Each path below is one point turned by a fixed rotation once a step. After each direction that follows a path, write how fast that rotation turns it, in degrees a step (0 if it stays still).
Each turn is a multiple of 5 degrees from 10 to 175, or 0.
Each row of a path follows its step; steps can be skipped.
path 1
step 0: -24 12 11 -2 -26 6 -16 -8 23 2 2 -5 10 -8 11 14 3 -12 2 -1 -18 32 29 -10 -14 0 4 -20 0 -14 -7 4 -10 15 2 27 10 16 -6 14 -3 -20 -3 10 6 1 -16 -7 2 26 0 21 -12 20 1 3 0 -18 2 -2 -1 -17 6 10 16 -5 3 20 -4 -2 -13 1 -7
step 1: -25 23 5 16 -7 -2 -19 -8 -11 -4 -2 9 -16 -16 -7 -19 9 -9 18 -17 2 0 -5 8 1 14 -11 -2 1 -11 -11 -14 -11 -9 -10 3 26 5 -3 17 -11 -4 -6 30 -19 14 10 -9 -9 3 -9 -20 1 -5 -11 9 -3 -16 8 -8 -10 -16 -11 25 -18 15 -6 6 -12 -6 -21 6 -24
step 3: 0 5 -9 28 -4 7 -16 -5 12 5 6 -11 4 21 17 -3 13 -11 -1 -11 -6 19 16 10 10 4 6 -7 -11 -23 0 8 -29 -2 12 9 -14 23 -7 9 -10 -8 -8 23 -19 11 11 9 -7 4 9 -7 2 -16 -3 14 23 15 13 20 1 -10 20 6 15 -15 -10 13 -6 16 19 -5 -11
step 4: -19 34 -13 -2 1 16 3 -1 -21 -17 28 -2 -22 -1 -4 -7 -13 -5 13 9 16 -7 -15 -9 21 7 2 19 -8 -32 -4 22 -9 7 1 -5 12 23 -30 16 -2 -10 1 17 -11 -8 -2 19 -13 -5 -7 -9 0 0 11 -6 5 11 8 -3 10 1 -15 -1 9 -5 -6 10 1 -5 -5 7 -1
step 7: -21 16 16 8 3 10 -8 -18 -11 9 1 -11 -19 5 3 3 -14 15 30 -2 0 4 3 7 -15 16 -4 17 0 -4 0 -6 9 -4 -1 7 9 16 -13 18 -2 -21 18 -12 -4 -1 -25 18 3 4 -15 -15 8 -10 -10 0 5 -28 -3 -18 -1 -7 -8 10 31 15 -1 -12 -25 -4 6 22 -7
step 13: -23 0 19 23 12 16 -3 3 -6 -16 4 -12 -7 13 -5 -11 -2 -29 20 -15 26 2 -4 11 -13 16 -4 -2 5 0 12 5 -10 -6 23 6 -6 6 -6 9 -16 -5 2 11 -15 3 2 -4 -11 4 4 -16 -8 3 10 12 2 13 1 -15 6 -2 -29 -2 7 33 -25 8 -6 -1 16 10 -22
step 15: -17 24 4 4 -7 2 -3 13 -2 -24 8 -3 -10 -1 3 27 1 21 -12 2 -9 1 7 10 6 13 7 20 -18 -10 -5 0 -15 6 22 -1 -25 19 -2 20 -4 -2 13 8 -3 6 19 1 -17 12 -4 10 -13 -5 4 23 22 -7 15 17 2 -24 2 -11 26 4 -4 13 -2 -22 7 9 0
step 17: -13 7 21 4 -5 -13 9 -14 22 -1 6 -2 -3 -17 17 -22 -9 20 20 0 -21 14 -15 0 -11 0 -11 3 -9 -5 -11 -21 -15 -1 7 12 -12 1 -18 13 12 -13 14 13 -7 -9 3 -4 -7 8 -22 -11 -13 -10 -18 15 -1 -14 15 -17 -6 -8 19 8 -34 -5 11 2 -14 -16 4 4 -9
step 18: -15 21 12 17 5 13 -9 -7 28 -8 -10 -10 13 9 3 2 2 -12 -11 12 3 24 19 -20 5 19 2 11 4 -7 -21 -17 7 2 1 17 12 14 -10 32 9 -2 -9 3 -5 4 1 -10 17 -4 -3 1 3 -5 0 16 10 -24 22 -15 -14 -23 2 -4 15 -4 -19 -8 -9 -6 -5 12 16
Directions:
-4 0 -2 -3 1 0 -2 -1 3 -2 3 -2 11 3 -5 1 4 0 -5 3 -6 -3 1 0 3 2 1 0 -2 -2 0 0 -1 -1 0 -1 0 -4 5 -2 -2 -1 2 -2 4 5 3 -2 6 -1 -5 5 -3 -3 0 4 5 0 1 4 -2 2 0 -5 -2 0 -4 -1 -3 -1 2 4 5
115
2 0 -2 -1 -1 -4 2 -4 -1 -2 3 5 -5 0 0 -5 -1 0 -1 2 3 3 -3 5 2 2 -2 1 -2 -5 -3 6 2 -2 -9 -1 -2 2 4 -2 -2 2 2 5 -1 -2 0 1 4 -3 0 2 -2 -2 -8 0 -1 -2 -4 0 -1 7 2 1 -2 -2 -2 0 0 -5 -3 0 -3
140
-1 0 0 1 2 1 5 -3 0 1 5 3 -3 0 5 -1 1 3 2 2 -4 -3 -2 2 1 3 4 2 2 -1 -2 3 -3 -2 -4 1 0 1 1 -2 3 5 0 1 0 8 2 1 -7 2 2 0 -3 -3 1 -2 3 4 3 2 2 -2 0 -4 4 -2 2 0 0 1 2 -11 8
60
0 4 -3 1 -1 -2 -4 -3 2 -1 -8 0 -3 4 -2 0 1 2 -6 1 4 -2 5 -1 -5 -1 1 -4 6 -3 -2 6 3 4 -4 -1 -2 1 -2 0 -2 -1 5 1 -2 2 0 -2 -2 -2 4 4 -1 -1 -2 1 2 -1 7 3 1 -6 -4 -4 4 -3 0 0 -2 4 0 -1 -5
120
3 3 1 -3 -5 -3 -4 -1 0 -4 4 0 0 4 2 5 -4 4 1 2 1 -5 -2 -2 -2 -6 3 2 -5 -1 1 2 -3 0 -2 -5 -2 0 -1 -4 -1 1 -7 6 1 -1 0 7 0 2 -1 6 -1 -3 6 6 -5 0 0 1 1 -2 0 0 -1 -2 -2 -1 6 1 1 1 0
65
0 2 8 -4 -1 4 -2 -1 7 5 7 0 -3 -1 -2 2 0 2 -3 -2 6 3 -1 -2 2 1 -4 0 -3 3 2 1 1 1 5 2 -2 2 1 -1 -4 0 -2 -3 -4 5 2 -1 1 -3 5 4 6 -2 -1 1 -1 -1 -2 3 -1 -2 3 -3 -1 -4 1 3 -1 0 -4 -3 0
120
2 -4 5 2 2 -2 2 4 3 1 2 1 -5 -1 0 -5 4 2 -3 3 -1 -1 -1 1 3 1 1 -6 0 0 -1 -6 1 3 -3 4 -5 -3 -2 -4 -1 -6 -2 0 1 0 4 3 -3 0 3 2 -1 -4 4 -1 -5 -2 0 -1 -1 5 -5 -1 -4 6 -3 3 -2 4 8 2 -3
100
